Turns, then the turns between two rows, first turn first; the first pair answered
Pifis (before => after):
[-43,46,-8,-31,-8,4,21,-30,-4,-25,13,26,31] => [-28,11,32,-20,14,8,-14,-37,36,-14,-20,42,-36]
[-24,24,-21,9,8,-27,22,-14,-5,-12,15,13,21] => [-24,14,2,7,20,-21,2,-21,16,-13,-1,36,-10]
[-21,79,-24,28,56,-19,-11,-24,10,5,4,26,-20] => [-3,62,-17,43,64,-20,-15,-24,16,17,-8,12,-42]
tosu (before => after):
[2,-2,-16,6,3,1,32,48,-10,5,7,-29,-10] => [26,-23,-5,24,-4,13,14,25,-7,14,-4,-37,-15]
[-7,30,0,17,30,-8,-3,-5,11,10,-5,22,-18] => [15,17,-1,24,21,0,-15,-30,1,16,-12,5,1]
[11,-3,-6,38,15,29,-19,-4,-14,-2,-1,-8,-10] => [-8,19,-19,26,7,26,-5,-1,-25,-11,12,-4,20]
[6,-1,5,-13,9,-16,2,3,-5,-8,-5,-12,13] => [5,-2,5,-14,12,-13,5,7,3,-8,-5,-12,4]
Buvin (before => after):
[-7,-7,-3,13,-11,0,-2,-13,-1,4,-2,-3,18] => [-8,-3,-7,13,-9,1,1,-7,-5,3,3,-6,18]
[-15,10,-10,0,8,-4,10,30,11,-15,11,17,-10] => [-13,-6,10,-11,5,6,-6,18,22,-18,-2,28,-13]
[25,-11,-6,34,-7,14,28,-9,-34,11,-10,-15,47] => [0,14,-12,15,-8,10,40,9,-39,-1,4,-1,58]
Zemi (before => after):
[-29,-25,33,-36,12,6,-21,40,21,-39,-7,32,-11] => [-17,-2,20,1,48,-8,-33,13,30,-14,-17,31,-42]
[28,-8,-22,31,-19,-3,2,-14,-21,30,2,-19,30] => [26,-19,-14,12,-31,6,1,-11,-21,20,4,-14,37]
[8,1,-18,-12,-15,0,8,-9,-21,-2,-15,-24,16] => [16,-14,-2,-15,-18,1,-7,-17,-14,-1,-27,-17,8]
[-4,-15,30,-9,9,23,11,-7,17,-1,-8,8,-29] => [-6,12,10,11,29,10,21,-10,11,13,0,-2,-33]
Pairs:
Between the rows of a pair lie two turns.
[23,-43,30,-23,-54,-15,21,53,48,-9,38,-23,-3] => [36,-17,4,-1,-65,-14,7,-41,19,4,42,-25,61] | Zemi tosu
[17,-45,9,-16,-40,8,-4,22,1,-5,-3,-3,22] => [16,-39,26,-5,-11,6,-30,1,24,2,-24,22,-18] | tosu Zemi
[15,13,-24,29,15,-17,12,10,-9,12,9,-21,2] => [13,-13,10,18,21,-14,-5,15,16,10,-10,1,-35] | Buvin tosu
[-12,-3,23,-30,12,-10,-15,34,15,-37,36,36,-11] => [31,3,-2,36,45,-16,-30,-15,10,11,20,-1,-24] | tosu Zemi
[-10,37,-22,9,2,-16,1,2,-3,9,20,-18,1] => [-10,-7,16,-29,-38,3,-12,1,1,-15,6,-4,16] | Zemi Buvin
[-43,10,-12,-13,18,-2,-6,4,9,7,7,4,19] => [-32,7,-17,9,30,-3,-4,13,10,17,3,-7,-2] | tosu Zemi
[21,2,-12,17,30,-22,17,2,-9,27,-14,11,2] => [-6,13,3,-12,22,-22,17,10,-1,4,-9,42,8] | Buvin Buvin
[-15,9,20,-24,12,16,-36,3,18,-37,8,30,-10] => [45,-25,-1,26,6,24,-28,0,-5,3,1,-35,-4] | Buvin Pifis
[-24,49,-15,-26,16,11,-9,-4,26,-18,-10,31,-13] => [31,14,-18,27,23,17,-21,-24,20,17,-27,-11,-26] | tosu Buvin
[5,-13,-12,-6,-2,4,1,-18,-4,15,2,0,33] => [-15,-4,-3,-11,19,-3,-1,16,13,4,1,21,-12] | tosu Pifis
[-20,54,-36,27,52,-28,-8,-32,-7,8,-6,13,-15] => [-54,27,14,-41,18,-12,-11,-3,15,-31,-10,52,-10] | Zemi Pifis
[-4,-28,0,-25,-39,23,-4,-23,-27,-2,25,-15,11] => [-27,-22,14,-33,-9,17,-1,18,2,-12,19,7,-48] | tosu Pifis
[-8,4,-6,-9,-11,1,21,48,-6,-5,23,-12,5] => [14,-33,31,1,-10,11,-16,13,13,2,-11,-2,-28] | Pifis tosu
[-36,19,-8,-7,10,-12,12,22,-10,-19,6,20,1] => [-28,11,-1,1,21,-13,3,26,-3,-15,-5,24,-22] | Pifis Zemi
[40,-16,1,28,5,3,-10,1,5,28,-14,-27,-15] => [28,-17,-7,8,-20,9,14,34,-11,10,6,-39,21] | Zemi Zemi
[23,-36,32,-3,-9,20,-36,-27,10,4,-25,16,-8] => [17,24,-41,27,13,0,23,22,-23,15,16,-38,5] | Buvin Buvin
[4,0,15,-18,-20,9,-23,-56,-17,-2,-3,9,44] => [-9,-7,43,-31,-3,7,-29,-28,9,-10,-17,37,-10] | tosu Buvin
[-27,-3,12,-12,7,-5,8,34,9,-11,-6,9,-28] => [-10,-19,19,1,15,-5,-10,15,14,-3,-16,3,-41] | Zemi Buvin
[23,-17,14,18,-4,2,-5,1,1,7,-10,-14,-8] => [-8,7,7,2,6,-6,17,33,4,-5,8,0,-15] | tosu tosu
[-14,9,-6,-23,-3,-3,-19,-52,-8,-10,14,24,38] => [10,-15,9,-4,15,-4,-40,-57,15,7,-16,22,-6] | Zemi Pifis
[1,-28,30,-1,12,-13,36,50,10,17,-22,-10,-56] => [-27,-5,17,-33,-15,-15,60,62,-4,-3,-1,-7,-16] | Pifis Buvin
[4,-22,33,22,-1,1,-46,-71,31,2,-19,47,-16] => [0,-3,8,18,-23,0,-32,-95,6,-4,-3,38,45] | tosu Buvin
[8,-20,-22,-15,-34,8,34,27,-19,4,16,-26,46] => [2,-35,19,-41,-48,17,10,9,-4,-9,0,5,40] | Buvin Buvin
[3,14,-13,22,16,-4,7,7,-8,9,10,-10,2] => [-14,13,8,4,17,-8,0,10,8,-1,3,19,-14] | Buvin Pifis
[2,41,-25,1,-20,-15,-9,-24,-16,4,13,8,40] => [17,1,3,-7,-40,-4,-22,-34,-8,4,-5,6,38] | Zemi Buvin
[-10,30,-22,-18,-2,-3,4,-5,-14,-23,17,45,26] => [-6,33,-21,5,29,-11,-8,-1,1,-4,3,45,-15] | Pifis Zemi
[-6,-28,28,-24,-23,-3,-6,-7,19,-21,0,16,41] => [26,-51,21,5,-19,3,-5,3,18,-3,-10,-16,24] | Pifis Pifis
[21,-21,11,-41,7,2,-32,-14,6,-31,-36,23,-58] => [0,42,-54,-29,18,-14,28,27,-30,-33,8,-9,-17] | Zemi Zemi
[-3,16,29,24,12,1,3,7,12,-30,-13,13,1] => [-1,21,20,23,0,3,10,-2,2,-32,-4,7,21] | tosu tosu
[33,-27,-17,18,-20,9,8,31,-12,8,1,-45,-4] => [40,-32,-3,26,-10,11,-5,13,-2,13,-7,-37,-23] | Zemi Zemi
[57,-40,21,32,-20,27,-1,-1,-16,21,-1,-60,8] => [32,-39,46,-7,-43,38,-21,-39,-15,-2,-6,-13,41] | Pifis Zemi
[-41,14,-22,-33,-6,-13,11,11,-15,-4,5,-13,20] => [-10,-19,-12,0,9,-9,9,34,-4,16,-9,-42,-25] | tosu Pifis
[7,-22,-6,-15,-15,14,35,64,-16,-14,13,-42,-4] => [-15,-30,36,-51,-28,23,0,23,4,-40,-2,11,8] | Pifis Buvin
[2,-17,-25,14,-18,-4,33,70,-32,16,14,-57,0] => [-38,-36,33,-53,-41,11,-3,55,-2,-23,1,20,1] | Buvin Buvin
[27,-9,-22,27,17,-14,2,-6,-10,22,-6,-12,-11] => [19,-40,-2,-11,-21,1,10,14,-14,-3,-2,-9,21] | Zemi Zemi
[-4,20,-20,2,-7,-9,22,28,2,-4,25,-16,-2] => [26,-2,-15,17,-18,1,4,-10,-8,6,11,-26,16] | tosu tosu
[22,-22,-6,23,-6,18,-3,-7,-17,14,1,-21,24] => [-14,-1,15,-13,-7,12,-18,-25,-8,-1,-2,30,29] | Pifis Pifis
[-18,14,14,-34,-18,-8,4,31,5,-7,1,10,-5] => [16,-10,25,-3,2,-4,-20,3,9,15,-21,-7,-37] | Zemi Buvin
[-12,-3,-27,-1,-12,-3,8,9,-25,6,5,-33,13] => [0,-30,2,4,-4,9,-27,-18,-8,12,-25,-15,-14] | Zemi Zemi
[-27,13,-4,-14,5,-4,19,37,11,-7,27,10,-21] => [-10,-3,2,3,12,-2,17,40,12,6,17,-4,-37] | Pifis Pifis
